In the rows, zero is written as 128.
One turn moves each row of this set onto another row. After a few examples, where does it send each row asked below?
Depi: [113 129 141 120  81 125 117 128 119 101 165 161 147 106 134 146 108  88
 147 153  94 148 118 113]
Dalil: [141  96 170 141 113 121 145 155 151 150  95 145 120  87 138 145 148 115
 136 165 122 114  98 109]
babog: [101 114 126 149 125 125 165 126 109 139 136 127 117 152 132 152 120  93
 129 187  95 125 101  88]
zaton: [159 114 105 132 115 160 132 100 113 158 150  90 144 106 144 138 137 134
 136 153 146 150 146  97]
tado: [141 150 114 158 101 127 117 112 168 153 105 162 122 119 138 125 118  98
 133 134 125 136 160 147]
diram: [108 102 116 148 131 144 169 125 116 122 132 125 122 150 119 142 118  89
 125 178  94 120  96  86]
Para: [124  97 138 127  94 154 161 127 145 133 126 159 118 126 164 153 122 165
 169 129 163 151 132 145]
vol: [ 98  71 133 164 113 153 152 132 136 122  74 128 118 119 139 134 124 123
 114 115 122 152 149 134]
Banu: [ 98 110 135 117 150 153 125 132 153 120 167 111 140 138 133 175  94 154
 137 116 141 123 118 101]
detot: [118 148 127 179 128 125 123 136 135 132  98 109 120 116 173 138 119 144
 158 152 137 150 130 130]
beri: [ 87 110 142 116 134 150 132 147 169 130 171 107 127 140 114 163 103 142
 141 126 141 121 130  98]
pif: [ 93 105 146 111 137 167 115 144 158 128 162 121 144 147 127 175 101 148
 135 120 142 119 123 114]
tum: [129 124 142 114  91 131 120 127 128  82 168 136 144 100 130 145 120  87
 160 145 103 154 122 115]
mezo: [107 106 104 126 128 151 135  97 143 114 142 126 154 110 169 109 127 106
  91 153 124 116 175 130]
Futig: [147 113 103 125 116 163 135 108 112 169 150  84 133 104 118 137 146 114
 140 141 145 148 134 113]
vesus: [123  86 111 100 166 161 143 147 128 149 133 166 134 120 132 124  97  88
 118 110 128 146 120 119]
terov: [108 116 121 135 133 137 171 114 121 131 143 130  97 160 130 138 137  90
 124 181 103 116 109  97]
Vaso: [112  71 140 144 110 149 145 124 128 117  60 141 116 132 131 138 128 126
 123 124 142 138 146 130]
kaza: [128 151 127 168 139 119 137 129 142 133 103 105 145 129 174 152 126 142
 159 162 126 145 116 139]
tupu: [ 92 105 110 117 128 148 142  98 157 114 154 122 151 105 171 128 128  96
 110 150 129  98 165 143]
fir: [128  74 128 104 169 160 141 151 124 154 126 160 135 123 137 146 104  86
 119 116 134 141 117 132]
bir: [112 129 152 133 100 112 115 138 135 124 107 160 155 123 120 140 131 139
 122 166 141 110 105 169]
feza: [ 99 105 139 108 150 155 135 145 160 120 170 126 141 142 118 177  86 126
 130 117 123 119 127 112]
pego: [138 145 126 161 100 137 106 124 167 153 108 172 111 111 141 121 120  97
 117 132 113 129 148 127]
ditu: [129  95 142 135  89 163 149 123 145 118 119 165 119 127 162 155 118 161
 160 146 173 141 134 142]
Toka: [134 109 128 128  85 151 152 108 143 139 126 166 129 139 166 163 114 158
 169 131 163 137 140 137]
nev: [103 124 116 136 111 148 170 123 114 125 160 123 121 147 127 141 125  98
 132 184  87 126 108  91]
Rumaz: [127 102 162 147 109 131 134 155 149 161  90 146 124  89 140 144 137 118
 137 174 139 108  98 108]
foto: [119 130 153 126  96 113 130 142 146 119 119 160 150 137 117 133 144 148
 128 163 128 109 106 163]
simor: [119  96 125  90 168 162 145 157 117 152 146 149 126 127 134 149 105  97
 132 110 118 145 108 119]
gibu: [137  85 162 143 118 133 162 158 159 152 104 148 134  86 148 146 134 125
 134 175 134 130  97 107]
beza: [117 149 127 175 133 129 134 128 148 141 101 101 120 113 181 146 136 136
 156 151 124 142 127 138]
buvi: [119 129 138 107  89 142 121 111 120  92 171 162 145 107 138 156 114  98
 147 145 101 144 104 108]
bupel: [ 89 118  96 116 124 154 131  92 140 120 148 131 161 106 159 113 128 107
  94 146 118 109 154 134]
lasa: [116 121 150 122  92 113 116 136 128 123 113 163 152 140 115 135 140 153
 117 139 126 101 114 154]
kof: [124  88 123  91 167 131 149 146 111 145 139 159 126 116 140 134 108  84
 130 111 132 143 119 140]
fonam: [105  68 138 147 109 138 157 127 142 124  74 138 113 131 127 140 122 129
 124 109 132 134 157 134]
Ragav: [131 147 120 159 109 121 116 113 161 148  95 172 113 121 146 124 106 104
 127 143 138 140 160 132]
zoze: [153 113  96 119 121 166 137 110 125 153 167  88 158  97 127 135 128 125
 129 141 139 142 150 114]
Bog: [155 109  97 137 121 157 139 102 119 162 154  87 149  91 134 145 124 121
 138 153 142 137 128  94]
Gavo: [125 123 132 112  94 128 139 110 110  97 164 145 144 102 136 154 115  78
 139 151  83 143 122 106]
vorid: [107 108 102 107 142 158 145  95 138 135 150 113 150 105 167 126 135 110
  95 143 120 105 164 122]

vesus goes to bupel
zoze goes to nev
zaton goes to babog
Where do these go?
tado goes to foto
terov goes to kof
pego goes to lasa
Ragav goes to bir

One turn moves each row of this set onto another row. After a few examples, where does it send each row asked below?
zera: [143  88 157 139 115 119  84 127 128 127 177 132 122 156 108 116 159 109
 110 108 143 134 158 128 126]
Zupo: [155 146 153 182 147 113 108 147 140 109 121 114 163 129 139 127 140 156
 134 148 113 125 159 147 126]
Pepid: [158 124 156 140 147 101 130 138 148 135 153 100 137 150 125 148 110 164
 121  92 120 124 121  98 100]
vazez: [148 124 113 135 124 136  88 116  84  98 149 173 121 105 117 155 101 154
 105 112 104 125 118  91  95]
mil: [151 117 109 132 136 124  94 129  98  98 131 161 129 104 153 143  90 133
  91 107  91 127  90 106  96]
gid: [131  94 155 144 131 107  78 118 139 127 138 118 132 143 133  97 142  84
 101 104 138 140 146 134 106]
biduf: [109 130 132 117 127 114 161 104 136 144 135 142 121 134 119 124 138 117
 116 146 142  77 129 129 148]
rekes: [130  83 152 114 132 124  94 132 104 104 132 106 162 127 119 122 161  99
 152 128 136 156 145 122 143]
Zoget: [152 151 155 182 140 121 106 142 137 115 127 119 163 129 131 130 141 162
 136 151 116 131 165 146 126]
marot: [106 140 131 118 125 132 156  97 133 158 127 148 128 125 122 118 132 116
 113 146 145  96 126 137 154]
metav: [126 125 133 123 136 148  90 108  78  99 140 167 110  96 140 149  98 174
 110 132 101 119 141 102 112]
sedu: [150 110 109 120 130 130  96 126  91 101 120 154 130  92 155 149  87 133
  86 122 101 126  98 110  98]
bim: [146 140 151 148 157 113 114 112 148 146 119  99 143 134 123 133 100 161
 127  84 128 140 135 100  92]
zuze: [154 147 157 182 137 118 111 148 138 111 131 118 165 127 136 130 142 156
 130 155 111 131 155 148 122]
zivag: [118 136 119 103 130 115 138 114 125 136 123 115 135 126 124 105 167 121
 118 149 162 101 163 134 146]
Samu: [132  83 151 113 134 126  94 134 105 105 133 106 163 125 120 120 160 100
 151 126 137 158 145 123 148]
Vedif: [136 119 117 117 163 126  89 118  92  87 116 154 105 102 165 143  92 163
 115 114  98 101 133 109 126]
Benov: [ 97 139 129 123 132 117 150  90 135 148 115 140 126 127 115 116 133 110
 118 144 144  87 135 127 135]
Nugup: [160 140 156 141 141 133 126 124 141 159 151 111 142 137 125 144 107 176
 120  90 129 154 124 110 118]
Lefe: [130 112 136 118 137 130 105 128  90  93 141 155 117  99 170 145  92 152
  92 137  85 114 108 111 106]
suli: [148 101 142 139 136 133  74 117 133 140 141 130 121 143 131 101 145 108
 114  89 151 150 158 145 153]
memi: [164 112  92 116 145 131  89 124  88  94 118 157 113 100 145 156  95 158
 108 103 114 109 122 108 132]
Tova: [161 124  94 129 150 130  85 124  95  95 124 165 113 108 138 149  96 155
 113  90 109 116 118 102 124]
goka: [130  84 151 114 135 125  95 133 105 106 129 106 164 123 122 117 159  99
 150 127 135 158 141 125 144]
rubal: [148 113 111 123 121 137  88 113  79  95 138 164 120  98 117 162 102 158
 103 123 112 116 131  91  93]
piv: [118 132 124 101 125 113 146 122 127 139 126 112 142 123 138 101 163 111
 107 153 152 108 145 144 142]
vufis: [110 137 128 105 115 123 141 112 119 142 133 115 144 120 122 105 165 116
 108 160 158 113 155 136 131]

sedu goes to memi
vufis goes to piv
biduf goes to Benov
Where do these go?
zuze goes to Zupo
vazez goes to mil
metav goes to Lefe
Nugup goes to Pepid
gid goes to suli

One turn moves each row of this set onto another row. After a few examples, where does it send each row asked below?
kiz: [126 117  82 122  98 120  97 116  91 108 122 115 153 127 131 126 137 127]
Ruku: [117 146 122 119 143  84 134 137 127 155 113 140 147 120 145 149  95 113]
tinun: [130 107 167 127 125 158  91 120 142 133 137 125 152 101 102 131 168 139]
viseb: [139 138 110 127 132 101 139 144 162 162 129 130 142 118 144 129  95  89]
les: [136 120 104 107 131 121 164 149 166 148 117 139 121 105 151 135 121 101]
Nel: [143 124 137 100 102 108 144 150  84  93 124  94 136 116 137 107 137 128]
Fosiv: [135 127 132 127 105 124 120 126 143 167 122 140 120 116  82 107 178 121]
Radi: [174 104  94 143 140 125 140 134 142 147 113 106 144 107 147 118 107 104]
Fer: [134  96 129 127 151 150 127 132 133  96 139 149 121  92 132 140 106 164]
Soge: [137 115 165 124  92 109 117 112 145 153 129 100 106  88 100 108 118 127]
meze: [123 109 109 132  83 114  93  81 137 151 136 129 133 116 112 127 139 127]
guf: [137 134 104 116 120 130 125 161  96 123 107 126 140 128 101 108 176 121]
vopor: [143 129 166 113 104 122 153 155 124 130 109 106 112 110  96  89 147 117]
rokib: [165 136 130 142 157  85 138 135 112 164 117 121 164 126 133 124 121 113]
gopa: [155 162 129 110 128 170 116 146 124 134 133 120  96 133 142 113 129 161]
nalir: [140 166 147 118 103 143 113 103 127 141 149 130 113 155 151 117 114 158]
goz: [161 168 145 115 118 151 114 128 139 154 158 125 103 139 140 111 134 155]
Fepat: [148 134 165 148 138 119 142 137 142 119 164 159 155 143 113 102 110 125]
mur: [137 110 135 111  92  96 107 105 106 117 143  87 131  94 139 126 108 138]
taz: [131 119 148 126 142  92 166 106 115 157  92 149 141 124 134 141 136 135]
Mazir: [111 120 166 146 139 129 127 115 131 113 127 165 135 124 109 129  90 153]
tono: [129 114 148 130 109 159 101 126 119  93 134 116 182 136 126 118 148 121]
fedis: [133 161 131 113 111 162 115 121 112 119 124 125 107 148 152 119 110 164]
nabat: [112 128 116  99 143 105 160 142 132 142 100 149 126 108 152 155 121 124]
zosa: [126 121 164 133 130 166  99 145 121 112 114 122 165 122  99 117 159 129]
gagel: [140  87 112 126 126 132 166 104 146 139  86 134 121 106 148 135 123 125]
poven: [133 101 151 124 105 151  93 102 139 113 156 121 170 115 129 132 158 132]
videv: [170 110 127 129 149 140 141 154 143 102 178 143 142 112 135 115 126 135]

vopor goes to Soge
gagel goes to Radi
Where do these go?
Fepat goes to Mazir
zosa goes to tinun
nabat goes to les
gopa goes to goz
kiz goes to guf

